(in the rows, 128 means zero)
Y: rows in a few groups, each row roughly a mix of its group's directions
Y (144 x 11)
[[132 114 126 130 169 121 157 130 157 176 168]
 [134 117 125 112 139 112  68 115 103 174 114]
 [118 166 151 104 141 114 164 102 145 173 113]
 [141  86 107 103 156 147  97 164  98 112 127]
 [131 130 104 132 154 108 188 118 142 155 164]
 [163  91 122  93 128  97 115 103  90 106 127]
 [119 109  81 145  92 122 180 126 108 132 137]
 [100 146 139 127 171 170 139 134 165  98 112]
 [149 156 103 118  82 106 141 138  88 149 155]
 [151  91 147 123 136 115  81 108  87 138 101]
 [121 126  70 159  90 116 160 138 112 136 136]
 [160  95 154 131 114 130 103 120 100 180 108]
 [134  95 144  84 149  88 160 137 100 108 128]
 [103 188 117 144 139 138 129 106 166 139 103]
 [ 71 134 145 155 143 140 142 148 165 104 110]
 [186 136 120 143 126  95 120 113 100 139 168]
 [132 125 188 109 175 142 110 107 144 120 119]
 [103 107 100 134 118 163 181 113 119  99 108]
 [110  78 168 115 165 150 105 113 124 141 114]
 [104 125 165 132 145 163 121 137 175  93 104]
 [121 124 101 118 106 103  78 100 153 167 116]
 [142 132 136 146 195 158 128 110 142  95 127]
 [151 144 138 148 177 165 150 118 120  87 141]
 [130 182 132 136  98  99 142 176 114 137 136]
 [170 110 129 136 102 101 110 105  82 153 147]
 [141 134 129 134 144 105  54 112 138 155 122]
 [ 97 172 135 179 141 140 141 103 153 141 117]
 [167  73 139 111 127 121  96 119  99 110 142]
 [152 145 171  83 168 118 107 120 151 135 126]
 [109 115 124 187 101 150 120 116 105 108  94]
 [103  94 146 126 122 113  98 137 130 156  70]
 [154 119 150 120  83 109 144 105  97 160 161]
 [ 83 140 126 146 109 151 163 159 139  88 111]
 [114 124 120 142 119 116 110  98 147 176  74]
 [130 135 173 109 188 123  92 126 137 125 138]
 [109 168 116 173 130 132 168 104 160 120 139]
 [138  85 155  94 148 103 104 129  85 124 114]
 [145 102 107 123  96 136 159 162 127 112 179]
 [110  83 105 121 167 137 103 129  86 103 123]
 [107 143 157 157 156 149 165 160 121  90 134]
 [165  75 107 123 109 126 109 162 107 104 123]
 [127 119  89 167  82 119 130 117 125  82 131]
 [111 115 128 143 119 100 128 113 149 164  65]
 [136  69 133 106 116 129 112 113  96 116  87]
 [153 141  92 168  84 110 103 126 135 126  99]
 [ 94 177 112 151 127 141 164 138 167 124 137]
 [106 105 118 152  84 150  92 142 102  93 114]
 [115 130 135 134 131 103  96  86 152 170  88]
 [154 133  89 126 135  91 132 139 163 156 170]
 [158 127 146 132 146  99  78 108 107 167 146]
 [ 94 171 157 115 153 131 103  98 133 160 111]
 [131 146 112 118 141 141 113 148  94  88 184]
 [ 95 128 157 111 161 161 171 147 151 109 121]
 [128 122 136 115 135 114  61 106 136 171 115]
 [101 175 137 157 150 139 139 119 168 144  96]
 [158  80 108 165 110 138 122 157 121  95 137]
 [138 118  91 125 134 134 149 140 121  66 165]
 [127 104 109 116 115  94  82 105 152 169 115]
 [160  86 107 142  87 145 120 154 112 121 162]
 [124  97 101 151  78 127 129 119  92 104  98]
 [ 91 143 130 132 123 170 180 117 150 102 126]
 [123 114  90 157  73 135 145 134 101 139  99]
 [142 101 159 111 141 111  89  99  87 149 107]
 [100 149 156 145 160 163 154 132 161  94 129]
 [116 169 147 145 145  80 158 114 153 116 152]
 [131 153 109 170  80 135 119 116 130  92  98]
 [118 125  86 136 107 138 142 163  93  81 142]
 [144  88  99 110 141 176 106 165 116 127 125]
 [130 135 104 150 161 112 149 137 158 166 175]
 [120 143 132 138  90 140 107 117 114  64 103]
 [122  85 109 116 155 143 110 134  72 101 126]
 [112  85  96 172  91 134 139 118 112 103 129]
 [142  98 149  87 158  97 115 132 103 125  87]
 [164 122 153 138 163 103  77 108 142 145 142]
 [132 137  70 150  74 114 136 144 121 124 131]
 [142 108 137 111 104 125  90 121  81 175 119]
 [103 122 165 136 132 116 110  95 156 171  92]
 [134 106  94 155  83 117 108 138  95 137  93]
 [160 113 151 105 161 112 107 103 109 174 147]
 [116 118 144 151 145 137 162  78 153 162 103]
 [155 121 123 114 143 101  69 105 139 165 129]
 [108 138 119 158 171 132 160 136 144 160 171]
 [159 153  84 107 121 101 126 143  90 154 148]
 [162  92 139 103 116 112 105 122  87 162 104]
 [147 179 114 141 118  99 152 113 174 133 144]
 [125  97 146 107 155  98 109 145  92 125  81]
 [166  90 134  94 124 128  75 120 105 127 122]
 [122 153 100 145  97 152 166 162 162 141 146]
 [133 127 132 138 115 114 133 113 138 184  69]
 [124 142 182 109 183 140 117 115 146 118 139]
 [151 144 103 117 151 134 135 159 108  89 179]
 [154  91  92 109 153 173 110 119 108 113 141]
 [171 116 133 131 139 120  67  91 137 139 126]
 [145 126 100 135  93  66 130 150 127 146 150]
 [102 109  94 131  72 152 150 144 114 107 141]
 [125 163 171  95 182 133 133 122 141 124 141]
 [109 146 134 194 138 143 158 119 157 116 141]
 [166 102 131 118 114  77 108 145 101 158 143]
 [131 114 126 112 172 141  88 176 109 154 125]
 [112 144 170 147 130 115 170  89 163 126 141]
 [150 137 152  93 165 115  94 145 153 166 138]
 [112 110 183 115 180 149 113 117 137 116 140]
 [116 109  89 145  62 143 126 149 116 119 125]
 [124 111 119 115 143  97  85  97 141 181 124]
 [ 86 123 166 121 134 162 154 127 172 112 114]
 [154  99 164 135 121  81  86 130 138 150 138]
 [127 109 152 119 111 106 106 119 109 166  70]
 [143 136  94 115 116 117 121 183 100  89 147]
 [137 130 106 130 116 166 152 128 112  82 177]
 [109 127 156 130 123  95 104 132 127 174  77]
 [183  79 126 139 117 117 111 102 103 121 123]
 [138  98 149 125 140  88 135 100  76 143 103]
 [135 139 103 128 157 158 137 143 100  99 183]
 [118 104 172 143 161 151 132 118 170  95 116]
 [129 104 146 123 151  94  81 107 146 172 128]
 [152 142 163 101 182 111 113 119 155 152 132]
 [145 115 132 124 119  74  88 117 152 168 142]
 [121 130 128  96 155 130 136 157 157 159 183]
 [129 134 163 125 134 115 107 109 158 186  95]
 [136 171 124 152 101 124 176  92 148 130 146]
 [102 112 156 140 124 108 122 113 132 170  72]
 [ 90 145 139 154 159 167 128 106 162 103 114]
 [146 181 138 130 137  78 146 119 151 122 155]
 [ 82 145 106 121 102 139 175 161 141 112 118]
 [133 136 114 112  76 126  81 150 110  97 108]
 [121 161 110 100 113 133 175 133 161 125 169]
 [142 132 115 122 119 133 159 157 104  74 169]
 [102 172 154 127 149 151 126 130 173 158 109]
 [123 138 171  92 170 148 143 126 161 141 153]
 [119 173 143 139 121 152 125  92 155 177 136]
 [114 165  97 165 135 147 114 117 166  91 121]
 [143  61 136 103 153 141 113 114 146 114 110]
 [116 127 111 177  93 136  96 131 103  99  99]
 [151  89 122  95 166 135  99 136  98  98 143]
 [182 142 131 119 109 125  81  93 123 143 144]
 [130 133  82 135  60 131 140 143 116 128 114]
 [149  87 149  99 124 115  93 123  82 149 120]
 [113  94 154 118 158 148  95 137 110 169  99]
 [151  83 113 174 117 132 115 132 110  86 145]
 [142 153 164  98 179 111  92 133 131 143 122]
 [129  95 138 106 162 170  83 134 100 136 139]
 [140  97 123 118 129  94  77 109 164 155 115]
 [135 164 120 142  75  87 156 114 145 123 114]
 [111 170 151 133 161 121 136  87 155 145  97]]

the one row of each list that fits no group (the others fit one group, some only roughly)
  * q_874: [120 181 132 145  95 130 136 104 171 150 145]
  * q_142: [168 129 107 131  85 118  92 167 123 113 150]
  * q_240: [ 97 173 151 140 115  75 124 121 155 131 118]
  * q_696: [116 121 147 119 177 134 128 131 164 130 184]
  * q_460: [135 131 130 107 127 105 104 105 106 193 154]
  * q_294: [141  77 126 128 126 125 100 139  95  83 154]
  * q_166: [119  95 102 141 120 138 169 148 126  81  96]
  * q_188: [133 133 166  72 171 120 100 127 135 115 137]
  * q_354: [ 96 152 135 127 155 120 175 137 161  90 147]
  * q_567: [157 134 151 134 107  92 141 165  93 135 168]
  * q_191: [122 161 162 138 148 124 161  83 142 165 124]
  * q_566: [112 142 122 141 127 148 167 143 163 103 182]
 | q_142
  * q_740: [133  92 131 113 151  84 141 124  75 115 108]
  * q_607: [117 156 153 162 128  99 191 122 130 135 125]
  * q_389: [138 113 123  98 127  93 113 120  71 147  94]
  * q_54: [160  87 111 129 128  96 123 125  88  89 108]
  * q_728: [117 172 168 145 113 109 161 122 166 144 141]
  * q_495: [188  95 111 110 103 126  89 121 123 133 129]
  * q_436: [126 168 148 135 139 133 181 127 104  85 116]
  * q_524: [118 149 109 155 119 141 159 122 169  92 169]
  * q_936: [115 102 144 141 147 189 116  91 122 153 133]
  * q_380: [136 130 154 129 175 121  83 130 161 131 166]
  * q_605: [132 127 134 118 117 133  79 129 103 176  84]
 | q_436
  * q_503: [138 136 110 118  78 103 103 121 102 175 143]
  * q_525: [127 135  95  92  94  83 139 151 128 163 137]
  * q_132: [161 101 111 112  94  95 162 121 100 145 153]
  * q_464: [182 123 102 123  97 112  83 133 103 123 122]
  * q_617: [166 110  99 144  80 138 107 111  96 131 149]
  * q_234: [144 107 106 110 111 109  77 112 108 167 152]
  * q_305: [127 172 122  97 115 152 137 133 166 175 126]
  * q_889: [163 104 111  96 116 108  98 120  95 134  87]
  * q_333: [106 112  82 129 104 163  97 155 106 143 106]
  * q_825: [131  87 160 138 107 119 134 149  83 169 132]
  * q_716: [129 116 123 138 160 123 154 124 175 123 186]
 | q_234
  * q_896: [152 149 120 100 123  77 126 138  89 137 166]
  * q_385: [163 125 125 105 165  86 136 118 157 151 160]
  * q_816: [107 125 142 166 161 146 135 135 159  76 110]
  * q_989: [118 116 132 134 154 184 110 131 133  89  88]
  * q_238: [146  85 147  99 119 165 108 117  95 149 100]
  * q_160: [108 127 120 132 178 173 109 101 145 103 103]
  * q_943: [128 128  91 179  93 128 169 116 133 131 106]
  * q_488: [169 159  82 113 106 133 104 123  93 137 138]
  * q_973: [173  93 113 131  90 119 170 139 117 138 148]
  * q_187: [124 107 122 131 102 124  85 143  76 123  88]
 | q_896
  * q_457: [118 176 132 155 152  90 159  96 133 145 138]
  * q_180: [150 123 103 157  67 108 128 159 110 132 139]
  * q_581: [123  79  91 124 111 179 110 123 110 114 126]
  * q_954: [130 124 188 136 153 119 152 105 129 173 122]
  * q_793: [124 162 135 143 105 136 124 121  89 115  67]
  * q_732: [145 120 140  93 138  94 116 102 102 158  81]
  * q_342: [104 134 142 136 120  87  95 136 162 165  92]
  * q_232: [176 127 162 119 119 109 116 137  81 144 157]
  * q_125: [175 111 114  88  84  98 114 138 136 132 124]
  * q_789: [135 128 129 134 129 189 151 122 144  97 173]
  * q_915: [147 151 128 127 106 162 161 158 133 103 177]
 | q_180
  * q_174: [174  97 107 122  89 148  87 130 116 130 143]
  * q_742: [113 137 142  98 125 129 129 107 166 172  80]
  * q_75: [140  82 111 107 151 145  70 119 114 120 122]
  * q_932: [134 119  94  90 103 120  91 140  80 137 112]
  * q_611: [121 138 153 169 143 157 166 117 136  80 136]
  * q_777: [147  97  74 144  83  99 124 127 124 116 130]
  * q_752: [122 177 114 156 126  80 155 105 152 134 127]
  * q_651: [142 142 151  97 151 131 165 105 181 123 149]
  * q_421: [ 95 151 177 132 148 138 134 130 134 182 134]
  * q_29: [119 188 123 157  98 122 133 104 132 132 167]
  * q_659: [145  90 105  99 136 158  75 133 122 108 142]
 | q_742
  * q_690: [101 116 143 133 175 158 162 105 163 107 122]
  * q_458: [125 134 133 148 177 118 144 121 170 127 178]
  * q_925: [129 137  97 166 107 157 136 141 164  96 162]
  * q_104: [147 154 101 128 112  92 128 160  85 148 159]
  * q_219: [118  77  91 120 145 132  88 156 120 118 106]
  * q_542: [152 134 126 134 119 105 175  83 171 115 130]
  * q_347: [126 166  98 122  95 152 154 142 162 149 161]
  * q_57: [130 146 174 101 177 129 108 138 147 157 144]
  * q_183: [129 179 128 145 138  96 156 113 118 115 175]
  * q_966: [139 115 121  99 108  96 115 128  74  98  97]
  * q_194: [105 167 152 156 118 145 164 124 154 160 155]
  * q_271: [177  94  94 121 113 145 127 129  97 107 157]
 | q_271
